128 stands for zero in the data rows.
Here are some rows, each followed by its group. Rows of different groups can look alike.
[116 127 143   4  91 143 127  59 119 106 169 142  81 116 118 161 141  53
 156 128 155 119 106  74] C
[ 53 145 163 131 112 132 112 181 166 127 117  83 123 130 131 149  97 144
 147 119  94 132 132 108] X
[183 153 129 127 122 118 118 178 128  91 161 139 161 155 112  97 126 134
 117 113 120 132 127 108] M
[ 97  70  79 123 174 136  81 156 146 224  99 139 175 144 142 152 126 137
  33 225 141 124 146  94] S
[129 162 165 205 131  70 118 114 124  91 148 165  70  53 122 140 126   0
 111 107 208 170 136 132] C
[185 117 140   4 172 113 118 153 140 132 112 151 118 155 243 137 116 130
 105 113 115 124 143 135] A
[143 147 103 135 122 113 202 166 233 127 127  72 156 126 118 129  68 144
 158 124 109 124  99 101] F
[104 141 143 138 183 128 139 108 149 135  55 148 112  89 148 159 144 150
 158  83 102 151  99 180] S
[ 53 141 159 141 117 136 118  39 143 139   0 135 118 105 148 152 137 137
 156 124  94  93  99 101] S
[ 53 138 115 100 168 106 163 175 164 106  70 100 178 162  56 149  32 116
 111  93 129 193 123 101] X
[143 155 125 150 122  99 165 151 176  82 135 180 106  89 127 146 144 105
  90  83 222 113 151 114] X
[121  91   0 107 148 118   0  94 164 201 112  37 161 147 112 140 130 111
 134 249 147 148 112 124] S
[ 97 106  52  84 153  99  99 168 174 139 135  92 156 137  56 116 111 141
 122  72 144 151  99  94] F
[161 131  96 174  82 154  70 158 136 132 151 190 163 137 106  68   0 126
 134 180 109 128  70 119] A
[163 135 149 155 131 177 178  59 119  70 192 172  55 144 138 152 141 121
 117 113 178 113  70 114] X
[146 145 133  73 153 128 192 114 160 135 112 118  99 150 164 129 160 121
 105 140 120 119 132  94] M
[157 141  96 107 148 113 210 206 197  99  91 160 186 152 106 121 144  80
 117  93 144 179 149 101] F
[157 131 140  58 162 106 135 151 164 139 148  92 118 130 176 146 175 144
 117 136  38 192  99 139] A
[159   0  31  73 122 118 127  59 124 142 117 139 154 137 127 137 147 134
 117 168 102  73 132 114] A
[ 68  70  52 127 141 123  99 145 128 239 131 145 180 160 162 143 130 134
  54 227 115  93 182  94] A
[129 174 143 118  70  91 127 162 113  70 127 186  91  68  56 146 126  53
 147 119 200 168 112 180] S
[ 68  91   0 164  91 139 106  94 100 245  91 135 139 168 176 159 182 137
 138 252 109  59 139 124] S
[ 89 131 146 153 153  82  99  59 140 146 131 127  99 144 153 125 182 121
  33 157 120 113 237 208] S
[161  82 120 113 112 139  91  85 152  99 131  92  91 141 223  89 121 111
 134 100 115 101  91  94] A
[167 135 136 118 122 128  99 164 119 112 106 148 145 144 153  53 134 158
 122 124 115 124 127 114] M
[140 135 140  84 174 219 135 114  71  91 139 186 118 137 122  53 126 116
 126 124 102 136 132  94] M
[207 117  52  73 138 132 156 189 140 132 200 176 165 150  82 125  32 111
 117 217 147 163 112  85] A
[167 135 173 118 153 207 139 145 128 106 135 139  70 164 112 159 121  80
 122 128 144 108 106 128] V
[ 79 147 156 131 122 139 145 148 249  99  70 135 131 141 138 146 111 137
 134  57 153 119 146  94] X
[104  91  79 107 127 113 118 168 119 157 139  83 163 130  91 176  68 130
 134 189 137 145 118 150] S
[152 117 146  93 135 143 154  73 113 123 122 193 127 141 122  32 116 182
 111 149 102 124 123 108] M
[125 183 154 155  56 132 127 128 128 132 112 139  81  89  35 125 116 105
 176 113 171 145  91 166] V
[143 127 143 123 155 128 139 124 132 118 127 153 145 141 150 143 147 105
  81  93 102 119 238 183] S
[192 106 129 131 106  99  34  94  71  91  99 158 163 116 122  80  97 130
 130 128 120 132 132  74] A
[183 147 125  38 141 166 171 160  92  99 208 123 186 134  91 125 134 126
 134 140 129 188 123 128] M
[140 138 110  73 166 136 241 145 132  70 215  83 175 150 112 129  68  90
 138  93 109 153  91 108] M
[149  99 146 144 174 205 131 119 128 127 127 169   0 147  56 143 187 158
 126 113 137 165 143 124] V
[ 68 229 159 123  82  99 156 184 119  55  81 113 156  53 127 140 104 134
 111 119 115 136  70 162] S
[192  82  52  93 127  91  99 145 100  91 191 174 197 134  91 152  53 111
 122 249  85 136 112  74] A
[171 106  52 131  99 128 135 132 119 112 122  57 165 121 227 140 126 126
 147  93 102 132 159 191] A
[104 122 143 138  70  82 127 151 119 151 131 132 168 111 127 125  97 130
  69 107 125 108 198 195] S
[ 97 141 146 138 141 118 135 114  71  91 112  92 127 116 127 146  68 137
 126  83 102  84  99 132] X
[ 53 145 154 155 122  91 127 156 128 161  34 139 165  89 112 146 104 105
 144 140 133 119 132 148] S
[104 203 165 107 170  99 154 166 149 123  91 132 112   0 122 149 144 126
 233 124 230 139 112 174] S
[133 178 125  73  35 118 131 142  92  91 106 177 139  80  91 137 155 105
  90 100 196 158 106 233] S
[133  99 129 141 122  91 135 145 155 132 148  57 173 166 179 129 126 121
 130 140  85 136 164 158] A
[104 170 182 195  56 128 131 119 107 149  55  83 118 160 138 140 121 147
 144 100 133  59  91 162] S
[152 127 136 216  99 242 148 128 100 123 173 183 112 152 118  80  89 242
 138 136  85 124 149 101] M
[176 135 110 113 150 113  81 114 226  91 139 118 165 160 131 146 111 155
 141 124 102 145 112 119] A
[163 160 149 113 153  99 142 158 155  91 127 113 131 152 118 110 104 121
 134 100 129 165 139  85] A
[110 131 103 209 106 139 198 148 198 168 112  83 175 168 164 121 198 141
 160 124 125 101 112 108] F
[ 68 200 151 123 141 118 139 101 113  99   0 135 106  80 118 161 134 141
 153 119 153  59 118 101] S
[163  35 125 141 138  99 145 108 146 106 151 113 135 166 220 133 152 137
 144  83  94 124 229 128] A
[185  82   0 113 112 118  81 142  71 164 247 160 165 144 127 125  80 111
 141 252 147 124 139 128] A
[133 145 151 100 145 123 142  39 119  91 156  37 131 168 131 137 111  68
 141 124 125  84 112 119] M
[116  35  79  73  99 128 106 132 107 231 145 135 123 134 106 166 144 126
 122 248  85  84 225 114] A
[110 153  79 173 131 132 151 153  82 118 127 118 175 150  99 159 104 137
 153 124 109 108  99  40] F
[116 158 133  93 145 128 135 145 128  99 127  83  81 152 145 146  89 182
 141 100 129 132 106 108] C
[ 53  70  52 153   0 132  70 156 124 185 112  57 151 157 131 125 116 126
 138 162  85 113 194 119] A
[ 89 138 120 144 127 106 122  59 197 154 159 163  81  53 167 140 170 121
 150 113  94 132 118 101] A
[137 117 146 127 117 118 151 128 100 154 145 139 161 147 138 149 121 121
 117 136 109 139 161 135] A
[ 97 150 149 162 168 113  99 119 132 127  81 160  34  80 153 104  80  68
 255 136 241  73  91 174] S
[173  35 129 131 131 106  91  73 136 149 142 123 131 170 118 149 152 134
 122 166 115 145 157 132] A
[ 32 187 185 118  56 113 118  94 124  82   0 153  81  68 170 154 116  90
 241 146 206 136 123 119] S
[116 164 146 147 138 128 148 114 119 112 131 123  99  68 131 152 121 147
 196  83 222 145 123 180] X
[ 97 158 173 162  91 123 118 101 113 132 131 214 135 144 214 157 160 111
 105 143 120  93 132 135] A
[143  99 110 118 112  91 148  39 146 132 156 160  34 144 106 157 126  32
 138 113 248 108 112 101] C
[ 79 207 149 144  91  91 139  73 128 183  91 135  70  53 156 129 174 164
 130 152 109  73 106 148] S
[ 89 199 151 150  56 106 135 132 132  82 135 139 112  68 122 146 111 126
 163 136 133 108 106 148] S
[125 158 149  58 200 106 135 119 107  70 148  72 131  32  82 129 152 105
 147 128 202 208  82 176] X
[104 117 110 127 160 113 135 229 220 112 127  83 182 147  82 154  80 121
  90  57  94 165  70 135] F
[133 127 151 166  82 193 112  73 119 157  91 158   0 157 127 140 162 189
 171 143 125 119  99 128] V
[ 68 170 165 194 122 118 122 139 113 172  70 127 151 105 127 140 121 147
 147 128 115 108  70 150] S
[137 168 159  84  35 136 122 162 136  55 112 169  99  98  56 159 126 111
  90  72 150 233 118 164] V
[129 187 154 107 131 118 131 153 217 123 139 132 142   0 131 143 126 126
 126 136  94 180 123 114] X
[116 135 151 123 179 118 122 108 162 106 135  37 135 141 148 152 111 121
  98  72 102 179  99  94] M
[133  70 120 174  56 113 118 151 124 132 112  37 156 152 213 129 152 144
 167 124 120   4 161 184] A
[104 117 110 157 117 106 176  94 178 175 131  92 142 160 135 143 205 126
 141 140 109  84 118  85] F
[137 153 129 118 166 118 142 114 124  99 135 100 112  68  99 137 126 141
 141 100 174 128 112 160] X
[154 180 136  84   0 113  99 156 124 118 135 135  99  32  91 152 121  98
  98 136 179  93  55 173] S
[178 131 140  38 148 250 122  39  71  82  99 185  81 147 122  80  68 150
 138  72  73 132 132  94] M
[129 162 143 135 112 154 112 128 113  91 163 127 123 121  99 146  89   0
 122 113 217 113  91  94] C
[133 160 149  84 148 123 127 101 124  82 165 170  99  53  56 154 141  98
 138 107 169 200 123 217] V
[210 122 136 118 117 113  55 235 136  99 127 172 161 137  99 154  80 116
 117 100 137  59  91 101] A
[157 135 143 131 135 247 112 119   0 135  91 206 142 144 118  53 144 121
 105 100 125 222 106 124] M
[116 127 159 198  91 146 139 160 149 106 127  83 106 150 160 137  97 158
 167 132 109 113 112 114] M
[116 155 143 221 145 106 135 139 136 139 127 148 123  80 131 157 111 105
 138  93 200 139 143 148] X
[166  91 125 155 127 123 135 187  82 112  70 165 205 121 118  89 121 105
 141 119 137  84 233  94] A
[146 117 143 113 148 118 127 156 113 132 142 142 161 111 168 140 111 116
  54  93 129 113 228 198] S
[ 79 164 136 118  99 128 135 168 152 106 135 153  70  68  56 157 121  90
 126 128 160 132 106 186] S
Which 3 groups are nearest to each row below, nearest first, going by the distance to the centre of the group?
[143 138 129 204  99 154  91 139 113 142 139 169 123 172 145 133 157 153
 150  57 232  84 136  85] -> X C S
[224 122 156  73 131 136 122  85 132  70 159 148 135 147 145 164 147 144
  98 128 129 151 149 132] -> M A V
Which 4 groups are nearest to each row below, nearest first, going by the distance to the centre of the group?
[ 89 158 129 162 206 123 127 145 119 132  81 123  81  80 158 143 144 105
 235 119 248 113  91 174] -> X S C V
[ 53 216 161  73 148  82 135 101 124  99  34 135 112  32 131 146 111 137
 221 113 191 170 118 169] -> S X V C
[149 135 143 155 155 157 165 170  82 118 112 145 163 144 118  53 104 179
 130 128  59 151 112 124] -> M A F X
Which 3 groups are nearest to each row below, nearest first, going by the distance to the group's nearest row?
[171 135 129   4 170 237 127  73 100 118 163 158 118 147 106  32 152 210
 111  83 125 168 112 101] -> M C V
[146  56  88 131  99  99   0  59  82 164 127 186 145 160 153 110 221 134
 111 149 102 119 118 132] -> A M S
[121 127 165 113 117 136 135 136 132 118  99 203 118 116 186 157 162 116
 182 132 133 101 127 108] -> A M S
Which 4 groups are nearest to each row below, nearest first, going by the distance to the group's nearest row?
[125 122  96 147 112  82 178 195  34 151 165 107 200 152 106 154 211 147
  98 119 115 170 112 119] -> A F M S
Which 3 groups are nearest to each row below, nearest first, going by the average distance to the group's rows?
[ 53 193 146 127  82 123 139  94 124 112 139 135 131   0 135 125 150 134
 163 100 120 113  99 153] -> X S V
[159 117 151  93 127 245 112 196  34  99  91 193 148 147  71  32  32 137
  81 100  59 113 149 101] -> M V A
[ 32  35  31 100 197  99  34 153 136 231  70 132 173 162 145 149  97 121
  69 231 109 136 207  85] -> A F S
A new table starts here, with new groups. Each row is followed by its group. Groups can overlap.
[123 109 146  91 210  83 123  12 127 139 138 126 202 148 144 164 125 145
 134  33 119 129 138 136] zf
[147  83  90  72  60 148 154  93 107 179 110 104  94 125  91  80 148 160
 104 121  91  97 119 102] fj
[171  85  71  70  68 169 167 118  89 172  98  86 127 128  87  84 150 144
 129 129  87 108 128 111] nr
[119 171 151 149 170 123 104 143 152  86 162 155 168 117 174 157  48 126
 132 177 200  97 104 110] zs
[147  69 115  75 128 158 188 129  96 137  97  99  81 123  72  69 169 145
 106 148  89  91 133 109] fj
[141 108 122 100  96 151  81 133  95 144  91 119 123 105  68 114 142 121
 133  86  97 129 137 123] ff
[ 46 181 236 165 199 133  30 125 161  84 210 119 105 149 152 194 162 110
 172  65 150 165 187  64] ch
[139 181 152 134 166 103 130 159 176 110 113 123 195 104 142 141 103 140
 138 162 215 194  80 178] tp
[128 166 128 167 121  80 138 177 190 105 146 119 190  84 165 147 126 157
 105 143 189 165 101 131] tp
[133  96 136 118 131 153  99 131  73 113 102 132 126 126  86 108 179 148
 113  43  96 121 172 121] nr
[143 100  86 105 109 189 165  95 137 183 127  80  94 117  89  80 124  94
  89 165  92  89 154 121] nr
[143  87 105  82 108 162 139 106  95 131 123  92  94 129  84  58 171 101
 125 159  88 120 101 121] fj
[159  91 121  82 154 173 188 109 124 197 112  90 115 128 100  87 152 114
 112 118  95  95 115 123] ff
[122  85 143 116  72 147 124  99  65 135 104 133 125 102 104 109 153 185
 155  92  95 140 115 154] ff
[158  91  98  99  90 164 136 141 106 128 107 106  87 112  80  74 146 133
 132 162  89  92 145 120] fj
[137 181 131 161 129  96 141 209 169 111 133 137 192 101 166 141 128 123
 133 164 178 124  90 180] gq
[148 102 100  97 131 166 111 115 113 155 108 106  80 120  80  68 188 131
 163 153  77  97 135 114] fj
[ 53 151 149 186 101 113  79 149 165 113 154 201 131 147 161 178  42 119
 172 155 108 122 109  91] gq
[ 70 153 181 133 111 163 104 122 175  94 218 150 142 199 206 206 113  40
 126 174 132  89 183  96] ch
[146 107  98  80  69 169 161  80  78 148  99  68 108  90 113  75 141 160
 123 134  83 102 109  88] nr
[ 69 116 183 165 163 134  66 140 160 124 255 162 118 152 190 166 119  60
 124 105 145 145 181 125] ch
[133 164 142 140 144  99 105 148 152  81 175 138 186 146 174 157  71 119
 172 174 158 118  92 128] zs
[ 88 159  97 174 139  70 155 171 129 108 118 215 117 103 152 193  45 103
 109 153 133 150 154 210] tp
[ 70 150 160 207 193 148  68 140 182  73 197 167  75 140 181 214 176 100
 127 216  83 138 141 147] ch
[123 171 187 148 150 122 141 156 149  74 187 230 114 205 177 174  73 139
 155 151 119 150 183 135] gq
[107 160  85 166 130  63 135 145 140  92  77 199  99 120 138 147  93 117
 127 149 160 187 114 176] tp
[ 10 180 101 148 143  90 143 181 171  69 126 198 136 145 170 192  88  91
  96 137 132 174 145 172] gq
[159 159 110 172 121  43 141 141 139 130 139 206 147 132 169 150 143 138
 108 101 165 218 161 172] zf
[108 127 153 156  90 111  76 117  66  86 121 145 129 111 103 145 190 124
 130  27 114 149 163 118] ff
[112 155  88 173 113  58 159 163 140  91 114 236 104 104 164 157 110 121
 128 135 176 193  99 184] tp
[144 175 148 160 155  81  87 120 168 117 139 112 181 117 135 155 161 179
 118 141 173 178  88 149] tp
[117 174 136 173  93  67 185 156 146 100 120 176 104 105 154 179 176 158
 121 111 155 223 161 185] zf
[155  86 122 104  72 164 200  69  80 179 103  82 106 145 101  68 171 161
 132 156  82 102 123 112] nr
[138 135 147 141 130  78 134 202 145  65 105 107 199 135 169 183  67 120
 124 152 183 153  88  93] gq
[167  93  73  81  72 177 120 111  90 142 120  84  85 132  79  93 172 135
 124 137  93 104 128 118] nr
[135 133 161 104 156 108 123  32 141 156  67 129 154 178 151 150 118 172
 131  73 151 130  86 144] zf
[123 168 155 176 104 156  85 130 149  83 149 140 173 122 180 172  68 103
 144 130 155  95  81 126] zs
[180  69 100  76  61 148 136  99  81 142  85 113 117  94  81 110 147 126
 108 148 103 101 137 113] nr
[181  82  87 113 124 179 153 121  94 138 115  80 112 119  80  78 173  93
 137 139  97  81 144  95] fj
[158  92 105  74 111 182 161 103 106 175  64 103 111 104  99  95 133 114
 116 176  70  66 111 103] ff
[149  83 103 104  62 150 110 124  99 146  87 118 104 129  83 108 153 118
 129 109 107 113 147 111] nr
[134 165 101 185  85  52 169 128 127  98 123 193  77 104 159 184 133 122
 140 149 173 255 123 166] zf
[120  81 114 106 144 155 122 132  71 151 120 126 114 130  80 103 171 170
 137 124  83 118 138 121] nr
[161  82 148  53  68 158 124  58  73 150 124 106  82 108 103 102 159 132
 110  82  93  78 196 104] nr
[ 79 154 125 198  99  89 199 237 142 124 126 167  75  75 123 150  74 112
  89 148 110 169 111 128] tp
[135 158 147 181 134  70 119 137 164 100 133 131 185 113 176 167 120 161
 152 149 170 158  75 149] tp
[178  69  94  69 125 161 144  94  97 154  87  90  75 124  81 111 157 109
 104 127  87  89 122 106] fj
[ 96 155  56 176  98  64 143 176 131  98 107 199  99 109 165 181 105 130
 116 131 157 250 135 149] tp
[152  72 118 116  65 156 153 121  81 138 108 113 102 130  77  94 139 183
 126 119  93 133 122 101] nr
[146  80 140 135 105 154 121 105  54 125  89 100 115 122  86 109 161  95
 111 137  97 119 132 107] nr
[  0 189 177 160 244 125   2 134 198  49 255 150 131 145 198 151 117 164
 174 131 125 109 158 124] ch
[115  90 133  81 109 155 175 112 119 180 105 101 109 107  93  81 150 109
 137 141  81  93 124 102] ff
[141 182 122 153 116 112 164 169 161  59 164 126 174 110 184 141 104 127
 159 155 170  91 144 153] gq
[127 152 153 163 149 125 148 218 210  53 122 126 228 105 161 164 107 125
 109 156 198 133 118 136] gq
[ 45 156 216 148 196 182   0 115  94 132 248 208 212 166 161 219 109  57
 204 164 101 114 198 139] ch
[142 109 171 121 161 160 165  56 112 192  86 112 134 165 110 118 108 166
 137  81 135 150  85 114] zf
[132 164  71 179 122  42 134 180 141  78 140 192 128 108 165 167 152 143
 134 122 194 186 141 140] zf
[ 65 180 132 151 238 149 117 119 121  66 171 186  96 183 178 191  96  89
 189 125 117 130 174 132] gq
[131  72 133  75 118 171 178 100 121 163  87 100 117 135 103  73 156 139
 132 160  72 107 116 119] ff
[165 107  96  67 124 170 138  99  96 145 106  99  93 124  86  79 146 170
 131 140  87  82 130 121] nr
[148  84  99  74 183 162 168  99 106 184 120 103 109 114  85  96 132 136
 110 187  81 101 115 102] ff
[161  87 146 109 165 151 148 107 125 206 109  98 136 133 108 125 143 104
 109  78 116 134  72  80] zf
[149  96  96  87  66 176 157 152 108 186 118  87 106 122  72  77 159 150
  93 159  88  99 108  88] nr
[ 27 154 142 147 158 125 153 143 120 172 161 163 129 240 178 169 107  46
 104  75 111  25 185  87] ch
[ 51 173 168 167 192 103  76 148 123 129 119 162  92 189 176 165 115 159
 104 132  90 144 180 208] gq
[144  79  95 108  77 149 208  86 104 164 116 102  99 124  92  66 121 138
 111 124  87  92 101 129] fj
[126 161  80 170 110  41 137 189 116  70  80 212 107 107 158 160 113 123
 122 141 177 178 131 188] zf
[112 146 133 176 107 100 133 173 115 123 109  80 207 124 160 156  83 129
 157 125 222 143  88 175] tp
[ 91 159 189 165 137 127   0  87 109 155 165 176 150 157 177 211 143 122
 131 176 142  96 200  92] ch
[102 183 160 149 183 123 113 175 181  82 116 106 186 134 193 135  62 160
 122 136 162 128 163 108] zs
[127  79  88 102  53 140 106  98  90 140 121 110 118 123  81  97 152  93
 127 126 101 113 143 104] nr
[143  79  91 100  91 156 165 107 117 162 122 101 132 135  84  80 136 109
 129 161  93 115 120 121] ff
[165  83  99  85  99 162 149 125  77 139  85  87  98 106  86  84 117  81
 113 170  90  92 126  49] fj
[113 177  81 184 179  64 111  98 153 117  82 122 191 138 173 174 117 152
 125  80 183 187  62 117] tp
[102 148 127 179  78  63 197 184 158 101 124 203 147 148 167 145  49  99
 136 182 163 193 144 150] tp
[123 190 151 156 124  79 126 151 165 104 177  55 163  90 168 161 123 133
 107 129 189 208  82 114] tp
[118  80 104  84  66 153 210 101  99 161 107  80  69 116  82  83 159  96
 114 141  84  88 115 129] nr
[ 95 148 178 152 177 203  58 114 181 118 216 137 119 255 170 144 155 103
 145 104 137  71 216 138] ch
[152 160 129 166 139  59 136 189 148  76 140 114 183 147 165 171  64 169
  93 170 197 165  58 167] gq
[136 169 141 164 126  66 106 202 176  99 107 137 170 100 149 168  82 162
 143 130 187 121  61 134] gq
[147  97 170 120 164 139 150  61 184 138 118 135 149 135 134 143  94 109
 122  49 149 168 118 118] zf
[130  83  82  76 102 173 125 133 119 184 121  76  99 120  75  74 131 119
 100 132  84  99 125 110] fj
[ 45 143  79 165 202  33 156 155 132 108  82 150  81 118 169 165  63 136
  98 182 170 164 139 185] tp
[ 95 176 168 145 163 157 107 159 165  77 206 158 148 147 175 159 131 105
 146 153 161  92  81 180] ch
[ 95 175 231 156 184 127  50 149 130 106 205 173 132 191 173 170 124 124
 111 147 140 109 197 154] ch
[168  86 148 141 128 156 106  71  88 138 104 113 108 144 101  74 172 106
 112  29  74  95 148 106] nr
[ 55 174 116 191 203  96 105 143 159 136 137 175  96 154 155 164  54  98
 131 149 140 133 207 102] gq
[159  60 104  91 105 155 197  91 101 144 122  98  91 133  87  74 128 152
 122 150  85  88 124 136] fj
[134 175 137 176 129 151 112 179 165 103 143 177 183 142 172 164  99  90
 143 184 166 145 105 144] zs
[122 167 118 153 185 101 121 177 145  54 233 155 163 105 152 177  62  94
 155 170 181  81 134  98] zs
Which 3 other groups have their centres nearest to the centre of group ff, nearest first?
nr fj zf
Which 3 other groups have their centres nearest to the centre of group fj, nearest first?
nr ff zf
Which 3 groups are nearest to each row below, nearest first, going by the distance to the centre of the group?
[123 155 128 150 163 107 150 154 190  94 130 174 188  79 170 156 100 126
 115 129 174 127 101 140] gq tp zs
Group tp spreads out most along one direction. Which 3 other groups' directions of most spread are closest to that one, closest first?
zf gq ch
Which 3 groups are nearest to each row below, nearest first, going by the average distance to the group's rows?
[104 136  67 201 138  37 162 170 165  43 115 164  96  94 161 173  72 146
 142 120 181 182  99 207] tp gq zf
[131 166 168 146 185 131  79 143 160 101 159 171 109 137 148 142 120 167
 161 178 132  87 202 165] zs gq ch
[145 155 119 148 121 147 166 128 160  69 110 161 122 136 167 159  70 134
 148 154 176 114  92 120] zs gq tp
[159  81 107  83 141 170 179 145  85 159 111  81 104 125  79  74 153  89
 144 135  72  98 149 125] fj ff nr
[119 196 160 158  87  71  93  91  85 110 157 179 122  99 170 178 168 114
 129  99 157 200 147 136] zf tp zs
[109 143 151 135  37  96 110  68  44 169 128 151 142 109 104 164 175 180
 151  44 123 158 208 145] nr ff zf
[129 120 147 142  63 123  70 101  80 117 135 166 105 108 108 150 124 195
 122  21 109 135 158 147] nr ff zf
[ 80 173 109 187 122  56 139 181 119  65 151 212 105 132 164 172  37  82
 139 153 162 215 158 148] tp gq zs
Which 4 groups are nearest to each row below, nearest first, going by the distance to the group's nearest row?
[120 167 179 155 139 105 127 150 185  52 132 154 180  95 173 152  85 144
 178 152 146 154  44 172] tp zs gq ch
[117 176 185 125 158 172 124 159 129  71 158  82 127 155 170 147  78 166
 140 143 150 125  99  48] zs gq ch tp
Group fj spreads out most along one direction. Which 3 other groups' directions of most spread are closest to that one, closest first?
ch nr zs
Which 3 groups are nearest to each row below, nearest first, going by the distance to the group's nearest row?
[100 164 141 167 147  71  88 131 179 143 111 111 175 107 146 182 189 145
 128 123 188 218  78 165] tp gq zf
Which 4 groups are nearest to each row below, nearest first, going by the average distance to the group's rows?
[171 195 170 146 181  88 115 185 168  87 103 146 174  99 171 178  57 131
 167 145 180 175  98 135] zs tp gq zf
[136 100 128 119  62 130  68 153  95 146 133 132 132 101  77 132 114 169
 161  96 112 111 152  51] nr ff fj zs
[180  78  84  64  94 166 230  98 104 183  86  65  90 113  84  68 144  84
 152 120  87  68 114 125] fj nr ff zf
Group ch spreads out most along one direction. Which 3 other groups' directions of most spread are closest to that one, closest first?
ff fj nr
Which 3 other groups have their centres nearest to the centre of group gq, nearest first?
zs tp zf
Group zs spreads out most along one direction. Which 3 other groups' directions of most spread are closest to that one, closest first?
zf tp fj
Which 4 groups are nearest to each row below, nearest first, going by the distance to the centre of the group?
[167 175 133 158 202 161 112 147 138 156 116 160 147  85 172 133  56 120
 115 135 156  70 142  74] zs gq zf tp
Which 3 other groups have their centres nearest to the centre of group ch, nearest first?
gq zs zf
Which 3 other groups have their centres nearest to the centre of group tp, nearest first?
gq zf zs
Group zf spreads out most along one direction. Which 3 other groups' directions of most spread are closest to that one, closest first?
tp ff ch
